In the data rows, the value 128 means zero.
Here are some points, one per row:
[ 89 142 170  73 134 153 107 129 115 135  94 104 162 119 131  99 103 119
 112 140 111 120 104 161 137  20 134  62 109  91 120 130 130 133 153 101
 175 116 171 101 147 100 154 123 134 116 100 124 122 119 162 108 118 158
 158 100 137 135 173 103  70  84  86 162]
[139 146 135 167 177 152  85 122 132  42 135  90 153 136 140 161 123 151
 126 118 139 155 202 129 134 130 128 143 129  92 145 141 140  89 140 104
 188  91 102 151  92 113 110 117 119 129 163 143 158  88  91 142 132 196
 127 118 138 140 204  89 147 134 116 181]
[140 113 115 148  75 103 139 117 109 103 137 171  97 107 106  62 196 146
 125  84 197 114  83 143 111 121  84 131 100  97  95 131 108 118  75 188
 172 106  94 134 123 145 139 112 134 122 172  95 146 130 130 104 159 128
 105 147 112  87 117 154  65 102 121 166]
[156  87 183 143 154 112 150  99  89 116 146 130  70 134 198 137 135  58
  86 117 137 152  91 161 153 131 115 135 133 136 186 179 101  83  71 175
  85 117 105 146 128 143 167 158 170 152 130  92 104 180  89 156 186 104
 135 111 145 165 177 146  41 128 119 116]
[108  95 120 122 123 123 118 125 116 131 104 102 162 128 184 144 130 141
 122 103 145 140  60  80  81 149 153  50 203 122 182  76 134 118  77  68
 126  84 124 164 146  94 111 121 105  86 150 152 118 120 135 124 134  83
 164 131 119 125  90 132 153 106 144 178]
[ 86 149 109 146 135 164 158 155  83 131  86 157  91 145  90 132 113 159
 127 147 129 144  45 144 121  84  84 133 144 144 147 185 150 149 129 154
 145 137 109 149 187 121  97 149  75 157 121 161 126 122 156 104 172 110
 114 151 136 118 107  64 121 190 160 106]
[100 115  68 115  92 168 104  95 131  77 120 127 132  86 125 116  63  97
  79 167 141  98 121 142  97 150 169 204  99 144  94 157 110 116 110 190
 117 167  67 125 172 169 115 114 102 133  94  51 143 133 137 100 182  80
 129 133 126 132 127 116 117 153  47 145]
[157  74 106 117  99 164 116 149 134 116 158 112 118 127 154 175 153 150
 215 150  89 177 110  88  95 126 141 141 153 135  91 133 131  72 147 102
 122 133  99 131 175 116  94  96 184 129 127  85  98  93 143 134  93 116
 106 110  94  86 126 128  77  60  99  90]
[110 118 165 125 123 139 127  88 204 141 139 109 119 111 153 154 142 166
 145 138 150 120  93 123 154 229 109 131 101  89 179 142 151 129 179 146
  85  74 146  64  97  59 107 103 144  99 112 160 146 147  91  94  94 136
 117 102 116 106 137 121  86 159 157 138]
[156 106  93 121 225 140  96 134 115 141 122 114 161 125 114 110 127 130
 210 128 108 127 102 137 119  95 145 107 120 147 126 167  96 126 149 190
 115 121 173 141 152 101  97 121 159 138 222 136 189 126  87 117 155 110
  91 121 159 114  81 145 210 119  78 117]
[159 103 130 102 112 119 161 131 122  75  80 182  88 127 110 145  83 129
 152 145 163 159 155 131 200 181 169 104 121  92  56 156 123 129 146 109
 175 131  90 129 144  79 118 109 127 126 127 130 153 183  92 132 162 147
 123 191  94 148  96  80 123  98 141 141]
[144 135 106 128 138 105 122 138 118 135 156 140  61 178 111 148 120 187
 118 124 119 136 127  86 102 107 115 158 132 145  68  91 168 136 140 113
  88 158 226 123 169  35 183 129 139 101 132 199 177  86  22 188  42 145
 182 111 107 157 167  77 231 151 161 129]
[ 85 103 155 180  98 122 103 155 124  79 130 141 255 156 141 117 130  61
 163 116 143 109 150 137 130 119  88  96 122 134  98 109 183 106 157  46
 100 144  63 128 121 165 149 129  81 146 114 118 155 139  73  68  38 143
 130 106 126 159  68 190 117 167 150  86]
[173 124 104 165 113 141  88  89 155 180  55 138  63 128 132 163 168 139
 123 167 155 162 150 132  84  88 152 203  97  56 145 112 123 123 121 119
 132 134 173 120 116 103 139 140 130 171 165 102 111 179 169 175  94 104
 105 150 151 135 150 106 168 123 169 105]
[119  56 135 101 162 136 188 121 125 148 142  92 152 146  86  95 112 167
  86 121 109 158 162 166 122  94 146 130 167  97 125 101 154 121 100 247
 120 138 131 117  66 137 109 123 120 156 107 144  28 161 129 128 181 102
 140 116 121 156  93 115 184 129 117  81]
[119 203 141 147 145 147 133  85 142 130 121 156  71 108 162 169  79 236
 135 128 104 111 143 130 127  75 147 148 138 158 147 155 107 200  95 133
 110 128  36 119 125 121 136 120 145  93 158 114  80 172  98  62 142 144
 150 124 188 134  85 111 171  68 115 112]
[103 122 127  84 120 116 163  90 115 164  93 117 179 178  74 188 185 138
  96 121 123 100 146 138 117 142 139 161 160 174 151 159  48 127 123 116
 132 152 171 133 127 135 129 111 112 166 128 105 167 167 109  92 129 120
 100 120  90 106 162 115 141 109 104 171]
[117 228 206 111  89 126  93 163  22 142 162 136 134 151 147 135 131  95
 140  94 166 112 121 139 167 203 160  95 151  67 126  72 162  92 154 147
 110  83 179 155 120 182 102 132  93 158 101 113  93  63 116 152  90  68
 116 119 118 146 125 177 111 125  95  85]
[134 102 139 143 171 139 147 167 129 157 117 157 150 114 107  76  94 158
  69 146 101 113 144 110 149 213 114 142 161  93 138  95 110 130 120  98
 177 200 137 129 209 135 125  96 158 110 125 100 132 121 146 131 138 133
 115  94 165 137 160 152 130 115 174 128]
[139 133 112 178 171 169 128 151 173 141 128 111 152 141 137 121 109 165
 173 151  74  99 145 143 215 124 129 174  51 153  23 135 112 115  89  91
 123 129 141 164  90  90 153 169 152 102 107  35 125 134 148  87 197 103
 161 136 134 125  77  77 124 151 162 151]
[156 175 173  86 105  90 157 152 146 151 111 168 166  99 158 188 106 161
  85 120 116 132 127 159  99 134 113 160 120 136 111  92 100  72 166 146
 105 141 106 108 149 119 115 162  65  93 168 182 123 152 147 172 163 147
 116  99 145 112 120  95 116 105  86 100]
[131 136  97  69 104 106 154 114  92 102 142 119 251 105 130 104 161 109
  97  92 127  89 117 148 111 227 114 141 116 166  81 203 140 191 110  67
 135  66 120 164 125 113 161 140 171 106 115 169 150 131 153 125 106 111
 124 121 115  96 211 167 149 178 138  94]
[145 118 164 155 108  75 112  98 140 126 170 127 142 191 115 105 135 132
 146 128 123 149 136 146 134 133 145 154  83  95 114 142 138 194 125  48
 141 179 134 127 142  93  91 134 137 124 118 138 124 104 140 146 132 100
 139 132 158 100 109 121 148 105 138 115]
[128  87 142 190 116 103  60 175 138 105 169 193 153 137  91 135 152 149
 108  99 144 143  95  72 136 139 161 148 125 209 129 106 125 146 172 158
 120 130 142 129 129  77 157  89 120 143  98 117 140 187 193 174 108 175
 134 169 154 128 120  92 165 115 109 136]
[164 119 148 141  93 137 102 159 108 105  93  84 122 130 104 126 120  58
 149  83 121 154 130  80 164  95 104 197 161 162 152 107 141 193 158 174
 148 140 129 124  97 174 178 162 142 104 106 140 128  95 118 141 147 134
 129 129 108 113 123 182 137 133 164 143]
[153 171  73  83 170  90 153  95  11 208 152 139 129 103 134 156 180 143
 144 171 166  94 158 141 121  92 172  73 220  99 156 157 168 123 142 125
 117  85 131  92 107 170 126 149 165  83 112 131 144 108 151 189 107 128
  88 119 176  93 126 168  78 173 144 166]
[ 83 128  92 121  28 119  85 141 132 112 154  99 119 102 146 140  94 102
 132  93  69 145 192 121 141 121  95  99 135 147 132 137 167 115 151 102
 147  98 194 120 138 149 124 126 109 179 156 113 137 143 162 185 135 117
 130 102 119 139  73 109  97 132 179 115]
[153 154 172 200  95 126 125 143 133 127 118 116 101  79 106 109 100 131
 162 123  82 142 140 168  92 152 156  34 101 181 136 145 133 130 126 151
 133 183  77  68 120 117 134  93 161 160 142 140 128 110 154  74 148 140
 145 118 107 197 139 148 129 175  98 149]
[122 117 129 110 119 141 142 153 161 149 170  96  77 127 163 146 137 101
 152 197 169  88 124  97  46 113 117 104 129  81 159 119 138 186 113 158
 127 126 179 133 122 212 137 148 169 164 162 161 141 164 168 110 168 121
 141 137 154 125 140 122  64  92  89 124]
[169 111 138 103 138 121 139 113 116  94 135 110  82 112 151  78 129 107
 175 134 116 103 163  85 134 146  35 138  95 118 164 125  91 106 134  75
 117 131  85 118 125  96 178 114  99 154  72 156 108  62 163 144  80 129
 143 141 141 123  90 126 139 125  95 143]
[134 178 129  92 218 116 112 122 144 148 170 121 121 149 138 113 127 111
 108 157 130 117 110 142 104 105 139 108  94 130 183  80 115 137 128 153
 148 142 122 104 157 134 142 136 147 102 109 192 133 155  91 157  39 104
 111 120  41 101 103  61 218 106 213 111]
[108  92 147  78 166 152 122 144 170 187  96 143 134 126 101 155 133 146
 113  63 209  78 180 151 150 108 146 107 111 144 189 170 111 165 107 177
  91 153 122 184 117 159 144 112  88 117 162 103 112  50 130 106 126 154
 175 137  91 153 126 143 103 135 145 103]
[ 32 142 128  93 177  91 164 158 177  80 104 113  45 134 133  43 133  87
 137 150 111 121 127  99 108 147 163 136 177 171 110 120 112 123 109 137
 136 136  90 101  93  92 136 130 103 102 103 120 128 116 141 138 171 100
  94 134 164 127 122 175  51 143 159 128]
[ 80 129  69 119 101 159 148 122  88 130 128 125  56 123 166 113 154 113
 117  84 101 138 116  83 169 109 147 122  32 127 130 100 130  86 134 128
 119 208  99 144  86 179 110 140  97 134 130 157  90 176 148  75 104 173
 137 106 145  99 167 194 116 159 128 150]
[128  94 141 164  78 148 131 128 115 141 139 161 172 153 119 167 131  48
 147 145  51 104 125 141  92 142 115 150 134 134 133 128 113 125 103 113
 132  59 144  97  94 189  87 104 109  83 104 127 151  95 104 126 115 183
 152 138 155 146 151 130 202 135 131 109]
[130 135 111 133 130 148 198 102 215 158 127 138 190 145 138 102 141  82
  95 114 146 195 154 136 179 105  92 136 158 149 109 112 118 174  96 223
  93 108 155 120 184 158  99 164 117 155 140 106  91  94 157 106  96  93
 110 180 133 158 156 112 105 159 109 172]
[121 159 108 148 141  54 121 123 175  81  98 144 137 103  89 121 102 155
 157 154 136 146 115 157 141 147 115 104 128 156 154  78 186  69 131  62
 135  92 152 152  94 186 123 123 142 161  84  97 113 100 124 147 153 177
 118 111  92 101 170 164 168  76 112 107]
[193 167  86 164 124 149 114 118 148 175 162  80  92 103  80 114 132 138
  36 150 142 123 103 120 127  68 112 103 153  94  79 115  94 119 185  31
 122 143 148 155  79 104  90 165 141 113 124 155 154 160 100 150 130 145
 108 179  91 140  94 158  94 147 114 112]
There is one direction along which these points spread out most. Take the direction at right angles to it along which they spread out most. Then take the direction at right angles to both along which they spread out most. Go by this last direction. How far along it is each point below, from 0 to 99? 50 is the average, and the first point above lies past it. One standard deviation of the points above along it is 16.
[131 136  97  69 104 106 154 114  92 102 142 119 251 105 130 104 161 109
  97  92 127  89 117 148 111 227 114 141 116 166  81 203 140 191 110  67
 135  66 120 164 125 113 161 140 171 106 115 169 150 131 153 125 106 111
 124 121 115  96 211 167 149 178 138  94] 39
[119  56 135 101 162 136 188 121 125 148 142  92 152 146  86  95 112 167
  86 121 109 158 162 166 122  94 146 130 167  97 125 101 154 121 100 247
 120 138 131 117  66 137 109 123 120 156 107 144  28 161 129 128 181 102
 140 116 121 156  93 115 184 129 117  81] 65
[169 111 138 103 138 121 139 113 116  94 135 110  82 112 151  78 129 107
 175 134 116 103 163  85 134 146  35 138  95 118 164 125  91 106 134  75
 117 131  85 118 125  96 178 114  99 154  72 156 108  62 163 144  80 129
 143 141 141 123  90 126 139 125  95 143] 39
[122 117 129 110 119 141 142 153 161 149 170  96  77 127 163 146 137 101
 152 197 169  88 124  97  46 113 117 104 129  81 159 119 138 186 113 158
 127 126 179 133 122 212 137 148 169 164 162 161 141 164 168 110 168 121
 141 137 154 125 140 122  64  92  89 124] 77
[108  95 120 122 123 123 118 125 116 131 104 102 162 128 184 144 130 141
 122 103 145 140  60  80  81 149 153  50 203 122 182  76 134 118  77  68
 126  84 124 164 146  94 111 121 105  86 150 152 118 120 135 124 134  83
 164 131 119 125  90 132 153 106 144 178] 61
[164 119 148 141  93 137 102 159 108 105  93  84 122 130 104 126 120  58
 149  83 121 154 130  80 164  95 104 197 161 162 152 107 141 193 158 174
 148 140 129 124  97 174 178 162 142 104 106 140 128  95 118 141 147 134
 129 129 108 113 123 182 137 133 164 143] 47
[140 113 115 148  75 103 139 117 109 103 137 171  97 107 106  62 196 146
 125  84 197 114  83 143 111 121  84 131 100  97  95 131 108 118  75 188
 172 106  94 134 123 145 139 112 134 122 172  95 146 130 130 104 159 128
 105 147 112  87 117 154  65 102 121 166] 50
[153 171  73  83 170  90 153  95  11 208 152 139 129 103 134 156 180 143
 144 171 166  94 158 141 121  92 172  73 220  99 156 157 168 123 142 125
 117  85 131  92 107 170 126 149 165  83 112 131 144 108 151 189 107 128
  88 119 176  93 126 168  78 173 144 166] 96
[128  87 142 190 116 103  60 175 138 105 169 193 153 137  91 135 152 149
 108  99 144 143  95  72 136 139 161 148 125 209 129 106 125 146 172 158
 120 130 142 129 129  77 157  89 120 143  98 117 140 187 193 174 108 175
 134 169 154 128 120  92 165 115 109 136] 35
[121 159 108 148 141  54 121 123 175  81  98 144 137 103  89 121 102 155
 157 154 136 146 115 157 141 147 115 104 128 156 154  78 186  69 131  62
 135  92 152 152  94 186 123 123 142 161  84  97 113 100 124 147 153 177
 118 111  92 101 170 164 168  76 112 107] 39
[ 83 128  92 121  28 119  85 141 132 112 154  99 119 102 146 140  94 102
 132  93  69 145 192 121 141 121  95  99 135 147 132 137 167 115 151 102
 147  98 194 120 138 149 124 126 109 179 156 113 137 143 162 185 135 117
 130 102 119 139  73 109  97 132 179 115] 43
[153 154 172 200  95 126 125 143 133 127 118 116 101  79 106 109 100 131
 162 123  82 142 140 168  92 152 156  34 101 181 136 145 133 130 126 151
 133 183  77  68 120 117 134  93 161 160 142 140 128 110 154  74 148 140
 145 118 107 197 139 148 129 175  98 149] 33
[139 133 112 178 171 169 128 151 173 141 128 111 152 141 137 121 109 165
 173 151  74  99 145 143 215 124 129 174  51 153  23 135 112 115  89  91
 123 129 141 164  90  90 153 169 152 102 107  35 125 134 148  87 197 103
 161 136 134 125  77  77 124 151 162 151] 13
